Here is a table of points, one per row:
[ -56   10   35   54   88   50  -19  -85    6  -23  -27   77  112 -127
  -49  -67   19   47    9   -8  -72 -127   43  -82   18  -72   31  -23
 -127  -36  -42  -97    8  -80  -15  -38   16   26  127   -7    0 -126
 -127  -45   40  -18    7  -78  -60  -58]
[ 17 -31 -35  15  -8 -64  16  56  51  61  68  -9 -25  48 -33  15  -1   6
  57 -21 -50  31 -42 -50 -58  43 -26  33  56 -12 -20  48  -3  76 -37  34
 -25 -37 -71  17 -17 -22  53 -12 -13 -21 -12 -12  33 -20]
[ 46  40   2 -45 -31  27  14 -44 -50   8 -40  22  17 -60  51 -39 -32 -31
  38 -10  11  56  -9 -47 -30 -27 -36 -36 -20  47  -3 -31  17 -29  -4  71
  -7 -31 -94   2  38  86  16   4   1 -21  14  12  39  35]
[ -5  41 -27 -35 -10  -1  80 -73  -4 -35  -3  41  77 -45  24 -64  15 -26
 -50 -41   1  26 -57 -36  12 -28  21 -16 -30  -5  37 -22  31 -47 -33  11
 -69  -2  53 -49 -43  79 -20  -5  37  59  56  26  37  61]
[ -45  -19  -10    0   59  -11   33  -37  -30   26  -35    0   54 -101
    7  -29   -5  -53   -5   15   22  -11   -6  -82  -19  -59  -32  -62
    1   76    6  -49  -30  -79   70    4  -31   23  -56  -34   -1   39
 -106   36 -117  -21   66    7   32   27]
[ 70 -68  72  38  21  62 -76  88  -9  -6  -8 -68 -47 127 -35  21 -32  45
  93  58 -79  -9 -15 122   6   8  68  92  17 -79 -74  80 -11  79 -28 -28
  39 -53 -66  85   5 -56 -12 -66 -34  -9  40  34 110 -36]
[  7  34  11  10  14 -62 -43  -4  13 -22 -79 -34  40 -34 -54 -14  56 -22
 -32 -15  11 -39  43  34  14   4  15  49  13  -1 -10 -44  24  14  -6 -15
  25   4 -34  11 -13 -10  35 -96  55  22 -25 -13  -8  63]
[ -9  -8  26  52 -15  11 -54 -63 -22 -59 -31 -64  28  70 -32  52  49  60
  11  12  -4   0 127 -89  -6  23  56  -7 -26 -17 -52  58   3 -60 -27 -99
  16  16  33  83 -39 -56 -68 -32  20  18  -8 -97  28 -77]
[-58 -14  59   5 -36  -8   7  61 -33  41   0 -19 -50  -9 -86  22  22  -5
  15 -44 -70 -14  21 -13 -54  59  -5  96 -42 -11 -51  50 -19  78 -72 -37
  52 -56   4  47   2   6 -13 -14 -17 -30 -33  14  26 -48]
[-13   7 -15 -22 -72   9   4  24  22  -1  65 -18 -90 121  -8  31 -18 -14
  28  12  61  17 -41  25  53  23  -6  10  77 -18 -27  63 -58  61  32  28
  21  13 -14   3 -39 -55 104 -22  54 -17 -21 -10 -18  23]
[-30 -35 -84  72  52 -15  39  26  21  13   9 -78 -36 -33  30  31  20 -10
 -29  41  68  27  24 -63 -96 -22  11 -67  65  47   8 -33 -73 -61   8  37
 -44  78  48   4  12  14 -12  74  -1  -9 -20 -73 -42  44]
[   9  -58   30    6   13   42  -28   49   83  -20  -19    5  -30  -24
  -58   12  -22   41   38    2  -26  -79   17   18   47  -23  -28    2
  -41 -103  -14   48  -32    3   33  -26   87    9    5   39   -5 -104
   24  -25   13  -35  -68  -27  -27 -106]
[ -8 -38 -97 -21 -11 -31 -10 -60  52   1  -4 -36  22 -10  48 -36  27  -3
 -20  12  69  49  12  -4 -16  83 -12 -40  77  65  34 -24  30  13  30  11
  -8  38 -13 -30  19  -7  42  66 -37 -17 -34 -43 -55   5]
[-54  -2   4   0  30  -5  11  90  15  42  13 -28  36  75 -22 -17  60  54
 -79 -21  62  33  48  45  10  65  -7 -28 127  40 -21 -20  31  19 -14 -16
  23  32  67  41  -5  -3  -8  46  29  74 -49 -21 -90  60]
[ -5 -18 -19  37   3 -28  -8 -58 -35 -57 -27 -57  21  52  50  24  51 -17
   0  20  37  -2  46 -30  25  56  35 -64   0   0   4  12   2  -8  66 -12
  14  16 -13 -23  21   1 -36 -12  33 -18 -35  -9 -70  34]
[ 36 -41 -88  15  33 -26  -3  53  32  16   0  -1 -79  52  32  31 -47  -3
   0  23  27  72 -55  57 -18  -2  -7   3  47  27 -33   5 -20  -5 -16  29
  44  34 -34   1 -11   7  24  41  12 -41  -2  16 -48  16]
[-46  58  54 -25 -68  40 -38  65   2  44  53  -2 -76   8 -62  55  13  89
 -68 -26 -16 -17 -83  59  31  -8  53  93  20 -44  69 -21  13  54 -21 -57
  21 -55  62  40  -6 -26 127  23   3  93  16  52  -2   5]
[-37 -12  45  25 -56  11 -22  60 -15  -6  25 -13   1  49 -31  93   8  17
  35  -9 -60 -27  16  47 -27   5  12  44 -13 -10 -13   8  21   7 -49 -31
 -16 -28  68 -12  -9 -34 -20  45 -24  20  18 105  49   4]
[ -16   26   15   32  101   48   32    9  -21   -2  -39   61   -8  -97
  -23  -41  -56  -25   -9  -15  -91  -70  -12  -37    1  -15  -47   29
 -113  -72   -3  -11  -30   36  -35   38  -24  -11  -61   43   37  -24
  -96  -25  -47  -22   26   22   67  -52]
[  -5   27   25   -6   67   21   16  -11  -29    3   12   97   32  -54
  -58  -20  -16   12   -2   31  -76  -70  -47   32   41  -47   -1   72
 -100  -43  -22  -21   43   46   -6  -15  -30   -5   63  -67   20  -38
  -97  -71   -6   40   28  -17   32  -36]
[  8  42 -28 -26  -8  -4  24  34  14 -13  13  -1  30 -94 -17 -37  50 -11
 -12 -27   4  33  18 -68 -47  27 -19  -5   2  80   9 -31  62 -21 -25   1
 -85 -24  26 -49 -32  87 -39  46 -29  21  65 -20  12  35]
[ -4  -2  42 -15  15  48 -75  50  80  29 -22 -14  32  23  -8  11  19  89
  41  -8  29 -65  14  49  25 -45  39  51 -47 -90  -5 -45   4  -1 -54 -72
  42 -13  64   9 -23 -51  91 -58  40   9 -32  54 -24 -53]
[   1  -11    4   -3  -26   57    9  -53 -100  -55   -7  -17    7   26
  118  -46   -8  -21   30   37   22   29    8   20   19  -33   34  -87
   -8   93   19  -15  -15 -127   75   40  -42   68  -37  -25   -9   59
  -27  103  -30  -41  -42  -18  -52   -2]
[ -35   64   21  -21    7   55   23  -86  -34  -62  -27   10  118  -60
    6  -16   -6   25   13  -73  -71  -58   58  -42   65   21   20  -52
 -127   10   -5   24   61  -74   26  -40  -13   15   17   23   43  -47
 -127  -79   33   26  -24  -22   34  -65]
[-27 -28 -13 -16 -27 -86  57 -87  28  31 -10  41  39  19 -53 -21  13  -4
 -20 -29  19   2   9 -18 -61   1  14 -20 -13  23  64 -50 -38  41  28 -11
  22 -14  34 -18 -14  23  66  11  20 -34  37 -62 -76 -15]
[ 76  -3 -36   2  -6 -43   7 -46  33 -15  36  47   2 -16  11 -30 -21 -29
 -12   6  39   2 -31 -14  -4 -16  -3 -18 -29  29  22   3 -17 -62  29  35
 -26   2   0 -52  52  36   6   6  59 -30   2 -14  20  11]
[ 22   3  58 -19 -23 -19  13  15 -37  33 -28  22  39 -89  21 -29   0 -54
 -13  14 -40  50  21  10  16  25 -46 -33 -12  60 -26  41  -5 -30  28  29
 -15 -36 -39 -58 -34  29  -8   6 -77   4  32  17 -15  11]
[ 42  38 -15 -55 -28 -36  42   1   4  53  42  20 -62  24  59  78 -34 -27
 -73  54 107  46 -96  61 -24 -40 -37  30  87  35 116 -10 -60  -4   4  36
 -33  -8 -58 -40  -6 102 127  59 -70 -28  26  27  23  81]
[ 21 -39 -56  10 -31 -17 -44  71   9  26  16 -50 -70  95  16  24 -30 -19
  14  -5  78  71 -13  10  24  28   3 -36 102  16  11  28 -13  45 -14  21
   1   0 -38 -28   1  45  74  27 -23   0 -14  -4  21  42]
[ 27  23  -7   1  32   5 -33 -49 -15  26   4  12  34 -25  34 -33  14 -11
   5  -2 -38 -37  36  39 -44 -18 -13   7  15 -26  22 -15  16  63  -8  19
  -8  46 -41   3  35  44 -48   7 -56 -16  56  46  13  31]
[  74  -39  -45  -27  -97  -61   63   -2  -45  -92    2   16 -127   53
   92   16 -100  -72   10   53   55  118  -10   -5   -5   -2 -102  -49
   78    6   16  115  -20   27   67   94    7   13  -99   33  105   41
  106   24   35  -28  -50   25   41   23]
[ 30  27   1 -22  32  -6 -14 -75 -36 -23  43   1  56  53  27   7   7 -44
  10   2 -14  20  22  45  70  11  20  15 -32 -53 -77 -28  60 -31  22 -34
  45  -1  37 -29   6 -21  13 -27  48  13 -15  39 -29 -44]
[-33  25  70 -16 -13  39 -27  79  51  39   5  35 -60 -21   5  15 -15  17
 -24 -36 -14 -41 -76   6  33 -25  -2  17 -29 -34  63 -15  19  64 -52 -10
   3 -58  56  37 -90 -19 -12 -36  48  60  -4  43  -1   0]
Along one direction, these points spread out more than along any other. Take the direction at right angles to it along which they spread out most. Then take the direction at right angles to both along which they spread out most. Go by this last direction. How far along it is each point below, from 0 to 99? The average is 50, and the first point in the table lies past the average. One standard deviation of the points above along it is 16.
[   9  -58   30    6   13   42  -28   49   83  -20  -19    5  -30  -24
  -58   12  -22   41   38    2  -26  -79   17   18   47  -23  -28    2
  -41 -103  -14   48  -32    3   33  -26   87    9    5   39   -5 -104
   24  -25   13  -35  -68  -27  -27 -106] 61
[ -9  -8  26  52 -15  11 -54 -63 -22 -59 -31 -64  28  70 -32  52  49  60
  11  12  -4   0 127 -89  -6  23  56  -7 -26 -17 -52  58   3 -60 -27 -99
  16  16  33  83 -39 -56 -68 -32  20  18  -8 -97  28 -77] 86
[ 17 -31 -35  15  -8 -64  16  56  51  61  68  -9 -25  48 -33  15  -1   6
  57 -21 -50  31 -42 -50 -58  43 -26  33  56 -12 -20  48  -3  76 -37  34
 -25 -37 -71  17 -17 -22  53 -12 -13 -21 -12 -12  33 -20] 42
[ 22   3  58 -19 -23 -19  13  15 -37  33 -28  22  39 -89  21 -29   0 -54
 -13  14 -40  50  21  10  16  25 -46 -33 -12  60 -26  41  -5 -30  28  29
 -15 -36 -39 -58 -34  29  -8   6 -77   4  32  17 -15  11] 35
[-30 -35 -84  72  52 -15  39  26  21  13   9 -78 -36 -33  30  31  20 -10
 -29  41  68  27  24 -63 -96 -22  11 -67  65  47   8 -33 -73 -61   8  37
 -44  78  48   4  12  14 -12  74  -1  -9 -20 -73 -42  44] 72
[ 21 -39 -56  10 -31 -17 -44  71   9  26  16 -50 -70  95  16  24 -30 -19
  14  -5  78  71 -13  10  24  28   3 -36 102  16  11  28 -13  45 -14  21
   1   0 -38 -28   1  45  74  27 -23   0 -14  -4  21  42] 57
[ -5  41 -27 -35 -10  -1  80 -73  -4 -35  -3  41  77 -45  24 -64  15 -26
 -50 -41   1  26 -57 -36  12 -28  21 -16 -30  -5  37 -22  31 -47 -33  11
 -69  -2  53 -49 -43  79 -20  -5  37  59  56  26  37  61] 35
[-13   7 -15 -22 -72   9   4  24  22  -1  65 -18 -90 121  -8  31 -18 -14
  28  12  61  17 -41  25  53  23  -6  10  77 -18 -27  63 -58  61  32  28
  21  13 -14   3 -39 -55 104 -22  54 -17 -21 -10 -18  23] 62
[ 36 -41 -88  15  33 -26  -3  53  32  16   0  -1 -79  52  32  31 -47  -3
   0  23  27  72 -55  57 -18  -2  -7   3  47  27 -33   5 -20  -5 -16  29
  44  34 -34   1 -11   7  24  41  12 -41  -2  16 -48  16] 54
[ 76  -3 -36   2  -6 -43   7 -46  33 -15  36  47   2 -16  11 -30 -21 -29
 -12   6  39   2 -31 -14  -4 -16  -3 -18 -29  29  22   3 -17 -62  29  35
 -26   2   0 -52  52  36   6   6  59 -30   2 -14  20  11] 46
[-46  58  54 -25 -68  40 -38  65   2  44  53  -2 -76   8 -62  55  13  89
 -68 -26 -16 -17 -83  59  31  -8  53  93  20 -44  69 -21  13  54 -21 -57
  21 -55  62  40  -6 -26 127  23   3  93  16  52  -2   5] 39
[-27 -28 -13 -16 -27 -86  57 -87  28  31 -10  41  39  19 -53 -21  13  -4
 -20 -29  19   2   9 -18 -61   1  14 -20 -13  23  64 -50 -38  41  28 -11
  22 -14  34 -18 -14  23  66  11  20 -34  37 -62 -76 -15] 57
